In the rows, zero is written as 128.
X: 3 groups of rows, each row roughly a mix of its group's hidden directions:
X (106 x 10):
array([[155, 130,  94, 123, 103, 112, 100, 155, 160, 158],
       [105, 137, 154, 144, 131, 158, 122, 113,  89,  84],
       [104, 175, 148, 161, 140, 152, 140, 104, 105, 133],
       [131, 126, 188, 153, 142, 144, 146, 131,  95, 135],
       [ 91, 155, 130, 144, 126, 131, 155,  91, 138,  87],
       [126, 115, 123, 123, 159,  95, 168,  94, 140,  95],
       [110, 150, 159, 112, 174, 129, 123, 142, 171, 125],
       [168, 119, 130, 168, 154, 109, 169, 112, 127, 131],
       [102, 133, 159, 142, 106, 114, 101, 115,  99,  84],
       [ 87,  96, 148, 140, 139, 143, 106, 125, 111,  85],
       [123, 101, 109,  98,  98,  85, 116, 107, 113, 152],
       [ 87, 162, 174, 127, 146, 150, 131, 115, 122, 110],
       [ 99, 108, 122,  77, 120, 121, 137, 171, 111, 134],
       [134, 108, 111, 161,  96, 118,  92, 125,  87, 146],
       [110, 171, 170, 105, 114, 115, 116, 147, 128,  98],
       [123, 116, 146,  72, 146, 128, 113,  87, 138, 114],
       [ 98, 143, 134,  83, 140, 161, 125, 104,  99, 149],
       [114,  95, 123, 173, 160, 137, 134, 154, 146, 156],
       [162, 100, 140, 168, 152, 134, 139,  87, 136, 129],
       [137,  87, 184, 110, 141, 128, 122, 129, 155, 134],
       [150, 149, 155, 117,  87, 107, 107,  87, 131, 117],
       [120, 173, 137, 103, 113, 149, 119, 166, 145, 159],
       [150,  89, 125, 117, 109, 108,  77, 120, 153, 131],
       [154, 147, 100, 128,  91, 158, 122, 163, 153, 144],
       [140, 141, 135, 111, 141, 119,  82,  96,  83, 139],
       [143, 137,  74, 153,  89, 137, 129, 132, 135, 155],
       [113,  77, 121, 126, 145,  93, 112, 139, 147, 160],
       [119, 137, 118, 103,  96, 118, 124,  75,  97, 109],
       [131, 161, 147, 158, 140, 133, 179, 127,  98, 140],
       [111, 133, 145, 159, 159, 123, 109, 132,  82,  92],
       [144, 162, 115, 163,  94,  96, 121,  93, 123, 131],
       [110, 103, 148, 131, 161, 121, 135, 181, 140, 156],
       [161, 158, 152, 120, 137, 154, 106, 161, 162, 117],
       [165, 183, 116, 107, 117, 136, 126, 122, 115, 158],
       [102,  85, 116, 106, 128, 126,  85, 116, 142, 158],
       [116, 156,  82, 113, 163, 106, 131, 144, 136,  97],
       [123, 120, 112, 182, 138,  92, 106, 137, 102, 110],
       [102, 118, 149, 126, 122, 167, 118, 129, 127,  70],
       [157, 161,  73, 119, 129, 145, 125, 151, 112, 118],
       [ 72, 147, 152, 130, 122, 112, 126, 100, 117,  97],
       [141, 155, 130, 124, 126, 143, 152, 120, 142,  63],
       [110,  89, 143,  98, 141, 135, 167, 158, 105, 122],
       [164,  99, 125, 100, 112, 128, 100, 173, 140, 137],
       [158, 123, 117, 129, 110,  99, 155,  73, 142, 120],
       [121, 102, 118, 131, 111, 190, 114, 146, 105, 114],
       [100, 103, 150,  81, 144,  88, 122, 130, 138, 116],
       [ 93,  96, 165,  98, 144, 108, 110, 122, 125, 102],
       [117, 102, 152, 121, 129, 129,  95, 101,  93, 170],
       [159, 147,  90, 131, 145, 119, 168, 127, 144, 164],
       [140,  74, 129, 108, 138, 128, 131, 127, 154,  83],
       [ 86, 116, 138, 146, 167, 129, 128, 156, 113,  92],
       [164, 138, 164, 119, 151, 121,  88, 151, 109, 147],
       [120, 122,  89, 165, 136, 137, 162,  84, 133, 127],
       [ 97, 164, 119, 124,  90, 132, 114,  93, 105, 106],
       [123, 120, 158, 147, 137, 128, 192, 121, 126, 153],
       [114, 111, 150, 149, 160, 122, 142,  86, 108,  92],
       [111, 110, 151,  99, 127, 167,  87, 150, 151, 127],
       [119, 126, 127, 162, 140, 115, 176, 163, 136, 160],
       [128, 171, 108, 174, 117, 157, 144, 109, 116, 141],
       [149, 140, 147, 128,  86, 135,  88, 164, 115, 109],
       [158, 163, 101, 164, 145, 107, 149, 100, 126, 124],
       [164, 106, 135, 133, 167, 109, 178, 130, 125, 128],
       [139, 116,  98, 116, 101, 120, 129,  78,  90, 119],
       [ 98, 118, 141, 171, 113, 155, 127, 174, 129, 138],
       [127, 110, 147, 125, 146, 119, 187, 114, 157, 103],
       [131, 141, 122, 157, 153, 124, 135, 185, 154, 150],
       [158, 145,  88, 154,  97, 163, 139, 137, 149, 127],
       [117, 123, 144,  69, 160, 144, 105, 146, 137, 142],
       [156, 136, 127,  66, 124, 145, 115, 155, 127, 111],
       [179, 111, 103, 143, 148, 149, 141, 138, 128, 165],
       [121, 116, 124, 184, 136, 107, 124, 154, 124,  87],
       [131, 104, 100, 169, 133, 127, 123, 101,  95, 164],
       [ 91, 118, 109, 105, 155, 117, 171, 154, 104, 129],
       [110,  99, 142,  80, 154, 132, 137, 136, 168, 117],
       [141, 182, 102, 156, 108, 106, 150, 120, 116, 138],
       [ 83, 102, 152, 176, 112, 138, 124, 115, 126, 139],
       [145, 181, 118,  94, 100, 110, 105, 119, 130, 115],
       [123,  89, 161, 109, 171, 121, 129, 106, 156, 137],
       [127, 153, 151, 167,  94,  97, 159, 117, 111, 121],
       [ 74, 130, 110, 113, 163, 136, 134, 128, 115,  92],
       [139, 138, 170, 122, 162, 135, 176, 139, 137, 105],
       [151, 178, 113, 151, 143, 105, 144, 117,  91, 130],
       [ 80,  83, 133, 148, 128, 132, 161, 132, 137, 145],
       [146, 114,  96, 179, 107, 141, 133, 101, 116, 103],
       [ 97, 170, 142, 105, 125, 102, 151, 121, 148,  95],
       [ 94, 121, 137, 154, 146, 129, 182, 141, 117, 153],
       [119,  91, 133,  96, 156, 112, 101, 129, 161, 158],
       [140, 112, 158,  82, 149, 135, 107, 155, 162, 133],
       [144,  95, 121, 104, 105, 120, 124, 136, 180, 158],
       [163, 104, 101, 101,  90, 139, 120, 150,  98, 129],
       [142, 150, 139,  97, 111, 158, 148,  89, 136,  92],
       [178, 150, 121, 141, 140,  95, 125, 146, 146,  95],
       [110, 126, 118, 124, 123,  59, 137, 104, 113, 116],
       [155, 131,  96, 138, 175, 136, 133, 165, 149, 143],
       [157, 157, 153, 142, 121, 128,  93,  92, 161, 122],
       [124, 135, 132, 181, 126, 173, 123, 102, 103, 122],
       [138,  72,  88, 108, 122, 117, 127, 133, 156, 137],
       [ 94, 120, 161, 141, 156, 152, 152, 170, 124, 120],
       [ 91, 125, 156, 126, 112, 172,  98, 156, 139, 121],
       [156, 155, 113, 159, 110, 164, 118, 146, 114, 164],
       [112, 143, 106, 142,  85, 107, 134,  91,  91, 122],
       [122, 127, 126, 115,  85, 173, 131, 155, 162, 144],
       [139, 162, 106, 137, 101, 100,  85, 124, 150, 150],
       [132, 137, 137, 172, 128, 122, 145, 113, 109,  72],
       [149, 132, 103, 132, 104, 112, 177, 118, 168, 142],
       [149, 122,  98,  91, 117,  87, 138, 153, 155, 144]])

one row of each group, then the others: which group is each in?
[154, 115, 108, 111, 102,  97, 136, 139, 155,  82]
Y
[140, 141, 144,  90, 133, 150, 133, 186, 134, 113]
M
[121, 151,  69,  97, 118, 123,  98, 118, 132, 130]
F

[117, 140, 124, 138, 138, 147, 160, 193, 118, 122]
M
[161, 132, 112, 116, 136,  93, 113, 146, 142, 180]
F
[157, 116, 155, 149,  98, 141,  78, 150, 129, 126]
F
[164, 162, 115,  97, 153, 134, 157, 146, 119, 100]
M
[ 97, 123, 144, 178, 138, 129, 146, 122,  84, 120]
F
[150,  73,  95, 155, 123, 128, 128, 107, 125, 110]
Y
[ 75, 111, 132, 137, 109, 163, 139, 110, 103, 147]
F
[128,  87,  93, 108, 130,  79, 132, 122, 135, 149]
Y
[ 92, 138, 184, 135, 107,  96, 139, 127, 137, 129]
M
